Each row is where one point has got to under a steady rotation. How many ticks took it there?
The counts run from 0 to 284.
[140 136 114 159 137  88 195 129 118 121 158 116 138 106 115 132 113 127
 158 166 127 112 128  86 176  91 111 132 141  74 148 116] : 201
[129 156 152 153 181 101 125 132 106 131 131 109 152 113 142 167 175 128
 114 116 117 159  87 128 166 117 132 145  71 132 146  77] : 93
[154 134 130 156 140 134 163 103 120 155 123 158 130 156 156 156 115 123
 173 183  98 111 126 136 149 164 105 115 127 115 118  68] : 52
[117 178 105 189 155 148 152 140  79  98 173 118 151 109 145 118 137 148
 111 124 156 110 101 141 137 118  89 101 102 149 126 132] : 251
[131 118 140 162 177  95 199 175 111 110 153 135  98  91 112  86 133 128
 139 153 109 112 167 113 123 108 144  86 137 112 111 139] : 191
[136 124  97 138 174  98 133 127 102  97 151  88 111  93 103 136 124 148
 156 154  82 146 158 145 168 140 137 141 106 101  84 135] : 177
[139 155 140 192 177  86 149 178 124 125 165  86 121 121 139 117 115 162
 130 167 135 116 150 123 137 106 142  92 155 108  98 137] : 24
[159 141 111 192 145  93 138 150 130 132 139  88 120 124 118 148 103 133
 157 210 135 136  92  98 132 129 101 129 118 103 134 113] : 34
[ 89  95 120 152 170 162 133 105 118 149 135 107 145 135 143 151 138 104
 130 139 144 124 131 152 130 185  99 132 111 183 201  95] : 230
[138 119 117 163 156  76 170 116 147 116 148 141 111 116 116 167 133 119
 179 185 123 110 103 105 161 108 108 150 118  99 135  86] : 202
[131 145 138 156 182 117 152 123 121 167 127 111  87 100 103 146 135 130
 124 152  77 163 166 128 114 154 119 103 117 115  78 104] : 27
[160 174  98 178 129 102 140 123  86 165 145 103 153 100 111  88 142 113
  76 115 118 115 161 128 132 126 129 101  92 100 127 133] : 109
[ 79 128  91 152 159 133  91 122  95 114 149 123 115  78 152 108 123 157
 104 159 129 114 160 170 119 101 113 107 146 100 158 143] : 150
[116 117 112 100 192  95 142 123  93 200 129 125  78  76 151  99 119 104
 134 134 113 121 125 129 101 118 138 115 123 116 153 126] : 281
[121  95 132 140 132 158 185 116 105 168  99 107 125 128 130  90 104  89
 166 161  78 136 142 130 117 171 104 111 138 116 161 113] : 54
[150  71 123 166 149 105 164 100 120 141 126 111  91 120  99  94 115  72
 116 183  93 126 126 146 124 146 132 131 158  87 124 132] : 45
[103 119  98 153 173 122  77 104  84 103 177 137 143 121 163 136 125 172
 115 160 130 104 148 158 144 102  99 116 147  99 130 130] : 151
[134 154 142 172 123 113 133 183 112 105 135 112 130 142 133 114 172 148
 139 194 125 158 134 123 126 148 138 117  89  86 125  79] : 184
[120  85  97 150 148 110 159 165 129 124 135 139  70 121 102 105 179 159
 142 177 103 114 146 149 113 151  90 109 125 107 167 122] : 40
[137 132 120 157 146 146 161 125  95  93 186 115 119 134  89 101 116  90
 140 177 117 114 160 102 144 146 147 130 126 105  66  99] : 187
[108  93 171 150 145 130 136  91 108 118 108 144 117 114 156 133 165  72
 168 130 125 139  79 184 158 151 129 147 129 122 144 124] : 71
[143 157 125 182 130 125 153 157 126 151 152  89 152 117 115 114 107 164
 141 193 119 140 112  92 157 122 109 131 110  86 126 124] : 33
[134 106 125 134 207  83 132 170 106 160 143 130 124 122 134 102 159 116
 109 113 150 122  80 149 145 123 129 143 101 181 133 146] : 257
[ 92 123 145 155 183 163 133 130  98 137 161 127 109  95 126  96 159 154
 115 154 123 175 152 142 147 137 143 130 116  90  87 172] : 173
[135 130 109 158 120  95 211 141 120 141 140 101 132  72 109 103 128 130
 152 163 113 131 147 103 163 117 125 129 126  71 161 145] : 200
[117 145 116 122 171 139 103  82 108 176 146 153 113 115 124 128 127 129
  79 159 122  79 161 136 129 131 129 118 153 121 124  62] : 128
[165 169 102 170 164  94 149 108  69 157 175 101 158 121 117 118 110 102
  81 130 132  99 129 104 154 113 123 106 109 121 107 115] : 110
[126 128 118 142 150 126 170 116 137 128 142 115  63  73  76 139 122  98
 158 194 102 128 129 117 118 136 109 132 135 125 107 111] : 36
[ 92 114 131 166 160 178 135  91 126 130 148 138 151 137 134 180 135 120
 134 144 137 122 122 136 151 159  87 134 112 167 164  73] : 229
[141  90 134 176 147 104 154  83 111 169 113 107 154 154 140 131 115  61
 162 131 116 134 115 145 147 168  97 130 125 120 169 125] : 221
[106  82 129 146 122 116 164 149 119 138 147 168 109 178 119 110 182 112
 165 167 134 108 128 128 146 159  91 143 109 108 182  97] : 207
[145 181 139 133 167 125 111 158  96 148 127 121 132 132 135 123 127 114
 111 159 125 122  96 111 113 112 127 126  97 154 127  41] : 270
[146  76 107 158 154  97 126 107 137 134 127 149 161 109 127 130 144 119
 150 138  72 142 140 192 157 121 134 147  86 124 169 117] : 67
[134 136  85 143 181 150 124 115 107 148 157 115 133  62  93 129 120 114
  97 124 116 130 146 156 130 160 131 137  84 193 118 113] : 254
[141  58  99 158 159 106 141 124 131 120 148 164 166 147 158 125 153 131
 163 149 107 120 121 165 176 116 124 145 107 126 177 132] : 66
[119 102 114 141 186  80 163 154 101 132 125  98 139  72 139 111 156 110
 142  79 118 135 130 158 152 114 128 138 101 158 160 159] : 90
[ 98 154 130 158 153 146  86 121  98 114 148 117 114 127 145 139 130  95
 193 162 138 150 118 173  98 169 115 115 102 117  86 125] : 162
[128 165 101 110 138 146 128 107  75 172 151 103 137 122 107 116 123 121
  93 156 121 116 129  84 147 132  93 144 103 103 148  72] : 119
[120 127 129 128 169 131 101 110  89 186 148 129 116 154 158 120 129 119
  91 169 153  92 146 137 134 152 133 116 147 123 140  58] : 129
[141  98 144 159 154 127 186 114  92 169 160 150 111 167 129 110 142 114
 146 155 144 148 113  89 164 167 123 132 115  84 104 132] : 197
[121 129 128 176 155 107 131 162 146 159 160 100 107  90 109  80 146 121
 138 162 125 132 169 166 124 163 156 113 125 124  95 160] : 22
[130  86 125 159 155 127 142  85 120 116 107 114 162  83 123 134 129 108
 111 148  56 151 132 167 153 104 132 146 117 110 160 107] : 68
[139 100  93 153 142 128 159 147 114 120 153 158 113 129  86  98 161 159
 112 163  66 118 166 128 141 138  96 109 128  93 132 113] : 41
[ 97 150 149 128 155 120 165 174 104 109 137 125  95 116 102  84 174 138
 158 143  95 143 136 128 152 121 123 134 134  92  96 110] : 182
